A single turn carries every row of the set below to another of its rows. Some are shown first; where does it send the rows asked next?
Vifez: [ 1.65  1.96 -3.18 -1.48  0.38  0.02  0.20 -0.95  1.91 -0.69 -0.09 -2.94
 -2.98 -1.63  1.27 -0.57  0.90  2.15 -3.59  0.97 -0.39 -0.92 -1.19 -0.57]
Besiz: [ 0.85 -0.82 -4.23  1.91  1.29 -0.67  0.20  2.32  0.39 -2.65  1.66 -3.07
  1.78 -2.56 -0.80  1.74 -0.12  4.55 -1.08  3.75 -2.19 -2.25  0.42 -2.67]
beges: [ 3.05  1.20 -4.10  1.37  0.67 -1.29 -1.33 -0.92 -1.76 -3.85  1.55 -4.89
  0.59 -0.06 -2.16  0.34 -0.04  3.15 -2.07  1.28 -1.23 -3.19  1.02  1.00]
gebe: [ 1.98  1.61 -4.24 -0.50  0.56 -1.06 -1.47 -0.27 -3.15 -3.54  2.26 -4.40
  1.05  0.00  0.04  0.95  1.58  1.57 -2.80  1.34 -2.29 -1.99 -0.19 -2.32]
zit: [ 3.44  0.54 -3.05  0.89  0.56 -0.81 -0.29 -1.79 -1.87 -3.34  1.79 -4.84
  0.46 -0.51 -0.97  0.37 -0.40  3.56 -2.57  2.25 -0.58 -3.59  0.29  0.91]
vimi: [ 1.23  3.19 -3.06 -0.90  1.16 -0.16 -0.93 -0.86  1.28 -2.04 -0.05 -1.59
 -1.92 -0.55  1.04  1.07  2.18  1.20 -3.31  2.21 -1.22 -0.70 -1.62 -3.59]
neki: [ 1.89  2.30 -5.15 -0.57  1.41 -0.50 -1.81  1.13 -2.62 -3.69  1.88 -3.98
  1.36 -0.36  0.09  1.44  1.03  2.01 -3.30  0.76 -2.88 -1.59  0.70 -2.76]
pabab: [ 3.06  2.69 -1.43 -1.48  0.64  1.60 -1.30 -1.14  2.33 -0.99  0.35 -0.81
 -0.29 -0.09  0.97  0.90  0.10  2.78 -1.73  3.63 -0.12 -2.52  1.19  0.07]
dova: [ 0.28  0.25 -3.06 -1.03  0.70 -0.38 -1.07 -0.77  3.61 -1.91  0.63 -1.60
 -0.75 -2.55 -0.68  2.58  2.45  3.23 -2.78  2.89  0.85 -0.14 -0.33 -1.17]
pif: [ 3.18  0.89 -2.94 -0.69  0.54  1.26 -1.07  1.21 -1.99 -1.38  1.03 -4.00
  0.01 -1.75  0.21  1.92 -1.85  5.29 -2.70  1.93 -1.96 -4.32  0.40  0.06]
pusug: [ 0.61  1.18 -3.83 -0.87 -0.60  1.47 -0.22 -0.64  2.39 -0.26  1.07 -1.06
 -0.84 -2.02 -0.78  0.47  0.53  3.12  0.82  3.60 -0.89 -1.70  0.24 -2.80]
bem: [ 0.01  1.07 -3.41  0.93  2.28  0.33 -1.71 -0.33  3.87 -2.50  0.69 -2.91
  1.55 -2.24 -0.62  3.27  1.25  2.07 -2.48  3.24  1.13 -0.35  0.42 -1.56]
naba: [ 0.88 -0.22 -3.69  0.75  2.91 -1.56 -2.08  2.95 -0.20 -3.74  0.99 -3.08
  0.84 -2.12 -1.61  3.35  0.61  3.13 -3.94  2.02 -0.81 -2.87  0.46 -1.52]
pigaf: [-0.38  2.37 -4.54 -1.08 -0.56  1.23 -1.63  0.90  2.37 -1.38  0.97 -0.63
 -0.38 -1.20  0.26  0.15  2.54  1.61 -0.61  2.17 -0.38 -1.41  1.82 -1.21]
vuf: [ 1.01  1.16 -3.49 -0.23  1.20  1.39  0.31 -0.33  1.64 -0.06  0.09 -2.93
 -0.52 -2.46 -0.24  1.93 -1.76  2.65  0.51  3.67 -0.69 -1.45 -0.40 -4.30]
basu: [ 1.65  1.80 -4.57  0.33  0.81  0.34 -0.31  2.17 -0.23 -1.72 -0.89 -4.55
  0.63 -3.04 -1.77  2.64 -2.26  2.73 -0.73 -0.25 -2.19 -1.90  1.65  0.08]
vilu: [ 2.74  2.55 -0.73 -0.22  0.30  1.19 -1.84 -1.54  1.62 -0.62 -1.13 -3.65
 -0.37 -1.07  0.95  2.36 -0.63  3.08 -1.58  3.55 -0.23 -2.73 -0.46  0.71]
puli: [ 1.81  1.84 -3.15 -0.81  2.03  0.65  0.32  1.07  3.35 -1.88  0.30  0.05
 -0.76 -0.59  0.46  0.46 -0.36  2.18 -1.81  2.70  0.68 -1.45  2.83 -1.39]
ved: [ 2.13  3.39 -5.67  1.36  1.72 -0.27 -0.97  1.97 -1.14 -2.73 -0.93 -5.02
  0.00 -0.56 -1.52  1.61 -1.33  1.80 -2.20 -0.02 -1.01 -1.62  1.42  0.56]
nuput: [ 2.81  2.41 -4.46  0.15  1.68 -0.29 -0.56 -2.65  1.49 -2.79  0.89 -2.54
 -1.54 -0.04 -0.04 -0.87  0.66  1.67 -1.77  4.09  1.24 -0.47  0.58 -1.19]
falo: [ 2.46  2.83 -4.86  0.20  0.83  0.73 -1.64  1.94 -1.50 -2.23 -1.23 -4.79
  0.24 -2.21 -0.70  2.31 -1.94  2.58 -1.21  0.80 -1.19 -2.22  2.18  1.41]
kunik: [ 2.17  2.38 -4.97 -0.01  0.39  0.17 -0.90 -3.03  0.63 -1.62  0.94 -5.18
 -0.44  0.84 -0.89  0.66  0.44  2.27 -0.91  2.78  1.31  0.16 -0.06 -0.89]
Dekog: [ 0.69 -0.17 -3.31 -0.06  2.01 -1.76 -2.13  2.64 -0.57 -3.39  1.65 -2.94
  1.63 -0.95 -0.84  3.36  2.00  2.53 -3.91  2.24 -0.89 -2.23  0.28 -1.76]
fepit: [ 0.35  1.70 -5.47  1.06  1.57  0.52 -1.10  2.55 -0.20 -2.44 -0.74 -4.59
  0.08 -3.77 -1.67  3.21 -0.95  2.34 -2.50 -0.35 -1.09 -1.98  0.75  0.02]
tak: [ 2.17  2.35 -3.58  0.69  1.49  0.30  0.43 -0.99  2.01 -2.84 -0.91 -1.67
 -2.54 -2.90  1.76 -1.11 -0.14  2.19 -1.71  3.66 -0.15 -1.49  0.76 -1.25]
kole: [ 0.63  3.80 -3.01 -0.60  0.91  0.60 -2.05 -0.67  0.09 -2.35 -0.29 -2.19
 -0.53  0.81  0.25  3.51  2.03  0.76 -1.97  1.67 -0.55 -1.63 -0.51 -3.70]
Lezas: [ 1.38 -0.23 -4.52  1.77  1.15 -0.37  0.06  1.80  0.29 -2.39  1.02 -4.11
  1.35 -3.33 -1.02  1.25 -1.15  4.90 -0.95  2.44 -3.49 -2.10  0.28 -2.16]
mesu: [ 1.38  3.18 -5.44  0.94  1.69 -0.12 -0.63  2.05 -1.16 -3.77 -1.30 -4.38
  0.01 -2.23 -0.64  3.33 -0.62  2.36 -2.88 -0.54 -1.68 -0.91  1.22 -0.82]
gikel: [ 2.78  0.56 -2.31  0.42  0.75  1.45  0.18  1.19 -1.08 -1.46  1.34 -3.28
  0.73 -1.78  0.91  1.59 -1.55  5.30 -2.40  3.09 -2.12 -4.39 -0.06 -0.90]
loz: [ 0.67  1.12 -3.44 -2.02 -1.33 -1.12 -0.56 -1.21  1.49 -2.49 -0.17 -1.77
 -2.39 -1.35 -0.65  1.30  2.64  2.45 -1.14  1.05  0.40 -0.35  0.81 -0.65]

Dekog turns into gikel
kole turns into vuf
And these:
tak turns into loz
beges turns into naba
mesu turns into basu
dova turns into pabab

